First come named turns, each shown by rows before and after it. For each pair of rows after them, which turns, in which order, take the first row to the second? The first pair is done for you.
fidut (before -> after):
[ 1.98  1.24 -1.30  0.02  0.68 -3.34 -0.78 -5.54  2.77 -1.07 -0.04 -0.15
 -2.58  2.20  0.20] -> [ 0.90  1.39 -0.13 -0.55  0.54 -4.13 -0.11 -5.78 -1.04 -2.53 -1.13 -1.10
 -0.95  1.97 -0.60]
[-1.31 -5.83  1.93  0.27 -0.21  1.57 -1.99  3.08 -2.38  0.47 -0.33 -2.63
  1.63 -0.43  1.23] -> [ 0.43 -5.69  0.68  1.49  0.29  2.12 -2.27  2.80  3.08  2.17  1.42 -1.41
  0.09 -0.63  1.85]
[ 0.07  0.22  0.94  1.74 -0.02 -0.17 -0.86 -0.79 -6.57 -1.80  1.04 -2.07
 -0.43 -0.88  0.69] -> [ 0.29 -1.62  0.85  0.09 -1.41  2.45 -3.58  0.75 -4.01  0.16  1.61 -0.32
 -1.90  0.47  3.29]
[-1.50  1.51 -2.24 -1.28  1.26  0.25 -2.95 -1.68 -1.38 -1.07 -0.60 -0.33
 -0.86 -0.95 -1.98] -> [-1.34  0.94 -2.26 -1.85  0.70  1.07 -3.60 -1.20 -0.97 -0.60 -0.51  0.17
 -1.31 -0.55 -1.53]
Dar (before -> after):
[-2.01 -1.84  0.09 -2.34 -1.02  4.92 -3.07  4.20 -2.67  0.67  0.37  1.26
 -0.13  0.51  2.82] -> [-1.90 -1.09 -0.94 -2.76  0.30  4.35 -4.91  2.26 -3.20 -0.37  0.27  1.57
 -1.11  0.65  2.08]
[ 2.97  1.24 -0.98  0.68 -0.22  3.08  0.34  3.28  6.59  2.28  1.52  3.80
 -0.63 -0.04  0.57] -> [ 2.67 -3.17  4.75 -0.77 -2.29  0.52  0.03  2.03  0.33  2.85 -3.48  1.55
  1.31  2.69  4.16]
[-0.60  2.23 -2.04  1.71  1.64 -3.16  1.00 -3.45  2.33 -2.60 -0.07 -0.22
 -0.41  0.69 -3.31] -> [-0.78  1.16  0.03  2.25 -1.13 -2.39  4.63  0.94  3.76 -0.38 -0.04 -0.50
  1.64  0.77 -2.20]
rinu (before -> after):
[ 1.43  0.02  0.07  1.01 -2.56  0.75 -1.46 -0.39  4.52  1.01 -1.47 -0.10
 -1.68  1.99  1.44] -> [ 1.71  0.28 -0.17  1.88 -0.94  0.25 -2.36 -2.11  3.80  0.82 -1.57 -0.33
 -2.06  1.53  0.86]
[ 0.94 -2.39  2.49 -1.10 -2.07 -1.35 -0.58 -1.10  0.82  1.66 -1.67  0.30
 -0.34  3.14  2.75] -> [ 0.60 -2.42  0.94 -1.38 -0.88  0.73 -3.05 -1.18  0.42  1.71 -0.86  1.03
 -1.41  2.33  2.84]
[ 1.13  0.68 -1.07 -0.89 -2.57 -2.38 -2.17 -1.69  2.99  2.20  0.83  0.68
 -2.03 -0.95  0.97] -> [ 1.52  0.65 -0.92 -0.49 -2.64 -3.24 -1.61 -2.34  3.03  2.20  0.46  0.14
 -1.78 -0.93  0.96]
[ 0.19  0.09  0.14  2.94 -0.82  2.01  1.01  3.96  2.69  2.73  2.00  0.66
  2.30 -2.20 -0.66] -> [ 0.81  0.32 -0.82  4.77  2.19  1.74 -1.57  1.18  1.32  1.89  2.04  0.41
  1.14 -3.23 -1.47]
Zin (before -> after):
[-0.44 -0.42  2.16  2.36  0.30  0.14  2.02 -1.79 -5.08 -1.40 -0.71 -0.25
  0.65 -1.94 -2.43] -> [-0.72  0.00 -0.83  3.04  1.44  3.55 -0.26  0.14 -2.33 -0.25  2.10  1.50
 -0.79 -3.32 -2.57]
[-1.83  0.53  0.05 -1.81 -1.21  0.92  2.24  4.00  0.41 -0.38  1.38  0.58
  0.39  0.24 -0.15] -> [-1.60  0.82 -0.23 -2.77 -1.54  0.00  2.32  3.27  1.38 -0.59  1.05  1.01
 -0.15  0.78 -0.20]
[ 0.70 -2.78  2.74  3.53  1.05 -1.24 -2.35 -1.12 -3.06  0.96 -2.66 -0.88
  0.00 -0.19  2.49] -> [ 0.28 -2.39  0.38  4.30  1.99  2.05 -3.98  0.45 -1.12  1.81 -0.22  0.36
 -0.94 -1.52  2.22]
[ 1.45  1.45 -1.45 -0.02 -0.85 -1.39  1.56  0.94 -0.86 -0.68  1.85 -2.04
 -0.68 -0.01 -0.62] -> [ 1.24  1.15 -1.39  0.34 -0.83 -1.30  1.54  1.04 -1.07 -0.47  1.70 -2.12
 -0.35 -0.09 -0.55]
Now pairs of rows:
Each pair is 2 to 3 turns apart.
[-2.74  2.42 -2.74 -3.12 -0.32  5.57 -0.86  4.07  0.55  0.46  2.11  0.98
 -0.80  0.14 -1.27] -> [-1.48  2.04  1.54 -5.36 -2.36 -2.08  2.72 -0.30 -2.10 -1.26 -2.76 -1.00
  0.51  4.01 -0.96]
Zin, Zin
[ 1.69 -2.48  3.47  1.80  0.01 -4.37  1.45 -4.20 -1.90  0.11 -3.37 -0.83
 -0.06  1.07  0.88] -> [ 0.34  1.50 -2.32  0.52  2.74 -2.10 -1.40 -5.87 -1.90 -2.96 -0.36  0.62
 -2.12 -0.76 -2.34]
fidut, Dar, fidut
[-0.48  3.13 -1.31  0.15  1.19  0.65  2.38 -0.25  0.35 -2.18  1.45 -0.49
 -0.58 -2.27 -2.54] -> [-1.06  3.17 -0.81 -1.77 -0.59  0.66  3.35  0.83  1.34 -2.04  1.57 -0.02
 -0.74 -1.04 -2.02]
Zin, rinu
[ 0.59 -2.23  0.87  1.29  0.03  1.70  0.34  2.52  2.04  2.66  0.61  1.97
  0.87 -1.15  1.10] -> [ 1.41 -2.95  2.01 -0.77 -0.70 -1.48 -1.01 -0.89  1.34  1.64 -1.45  1.72
 -0.18  1.45  2.08]
Zin, Dar
[-0.11 -0.25 -0.94  2.51  0.34  1.31  0.71  1.03 -1.26 -0.25  0.00 -1.24
  1.09 -1.30 -1.28] -> [-0.18  0.59 -1.65  1.94  1.01  0.88 -0.38 -0.58 -1.96 -1.39 -0.06 -0.81
  0.37 -0.90 -1.66]
rinu, Dar, Dar
[-1.15  1.43 -3.35 -0.46  1.35 -2.66  1.82 -1.22  0.83 -2.99  1.22  0.56
  0.99 -0.58 -2.40] -> [-1.60  0.34 -2.14  0.00 -0.49 -0.37  3.44  3.09  2.31 -0.70  1.99  0.75
  2.07 -1.03 -1.11]
Dar, Zin, Zin
[ 0.19  0.59  0.96  3.21 -1.64  2.06  3.59  3.51 -0.60  1.85  0.51 -1.33
  2.76 -2.05 -2.08] -> [-0.02 -1.90  1.76  0.01 -0.74  1.65 -3.28 -0.95 -5.89  0.29 -2.64 -1.19
  0.37  0.87  0.55]
fidut, fidut, Dar
[ 0.86 -0.64 -2.23 -0.67  1.46  1.56 -5.22 -2.43  1.97  0.88 -0.15  1.66
 -3.97  1.55  2.30] -> [ 0.28 -0.72  1.63 -0.50  1.20 -2.80 -1.53 -4.44 -4.29 -1.47 -3.78 -1.08
 -0.76  1.82  1.02]
fidut, Zin, fidut
[-2.66 -1.67  1.20 -1.09  0.69 -1.67 -1.41 -1.01 -3.94 -3.67 -1.51 -2.05
  1.26  1.18 -0.59] -> [-1.94  1.82 -2.47 -1.09  1.38 -2.14 -0.23 -1.70  0.66 -4.60  0.98 -0.66
  0.03  0.49 -3.13]
Dar, Zin
[ 2.96 -2.06  0.13  2.12  0.76  1.78 -2.74  1.09 -0.88 -0.93 -0.41  1.44
  0.23 -1.42  1.39] -> [ 4.00  0.20 -0.32  2.89  0.67 -0.64  1.13  0.37  1.72 -1.39  0.03  1.01
  0.96 -2.03 -0.48]
Zin, Dar, fidut
[ 2.49  0.75 -2.16  5.64  4.03 -4.23  1.20 -3.30  2.50  0.26  0.40 -0.01
 -0.18  0.00 -3.67] -> [-0.40 -1.71  2.68  3.66  0.32 -3.74  4.52  1.07 -4.21  0.41 -2.41 -2.01
  3.82  0.76 -2.03]
Dar, fidut
[-3.24 -0.84  0.06 -1.18  1.62  2.71 -1.81  2.59  0.12  0.52  1.11  0.12
 -2.10 -1.53  0.14] -> [-1.48 -0.65  2.58 -0.04  2.30 -2.98  0.10 -2.44 -1.99 -1.27 -1.62 -1.72
 -1.26 -0.51 -0.73]
Zin, rinu, Zin
[ 0.35  1.09 -2.64  1.09  2.50  2.02 -1.72 -3.70  1.62 -2.09  0.33  0.79
 -3.04 -1.28 -4.03] -> [ 0.00  1.58 -2.19  1.10  0.03  2.96  1.98  0.68  5.08 -0.14  1.65  1.59
 -1.61 -1.43 -3.94]
Zin, Dar, rinu
[ 1.12  1.18 -0.77  0.54  1.54 -1.74  0.81 -1.78  0.86 -0.82 -0.06 -1.34
 -0.76 -0.85 -1.65] -> [-1.27 -0.99  1.27 -1.58 -0.79  0.54 -0.05  1.26 -2.77 -0.52 -1.44 -1.52
  0.40  0.52  0.27]
Zin, fidut, rinu
[ 0.68  0.34 -4.10  3.03  4.09 -0.29 -2.86 -2.71  0.58  0.60  0.34 -1.19
 -2.80 -3.82 -0.52] -> [-1.76 -0.78 -1.63  2.76 -0.01  2.35  2.29  5.20 -0.10  2.60  0.79 -1.69
  0.89 -4.40  0.15]
Dar, fidut, rinu
[ 0.27  0.57 -0.93  1.31  0.69 -1.84  0.08 -1.27  2.22 -0.72  0.61 -0.03
 -0.32  0.23 -2.05] -> [-0.02 -1.28  1.28  0.84 -0.07 -2.43  0.20 -1.38  0.13 -0.19 -1.33 -0.80
  0.47  1.50 -0.80]
Dar, Dar
[-0.66  0.21 -1.29 -0.06  0.72  1.28 -3.58  0.01 -1.10 -1.86 -0.69  2.12
 -1.05  0.63  0.64] -> [-0.66 -0.51 -0.75 -0.10  0.57  0.97 -3.42  0.09 -1.74 -1.53 -1.06  1.92
 -0.84  0.91  0.95]
Dar, Dar, Dar
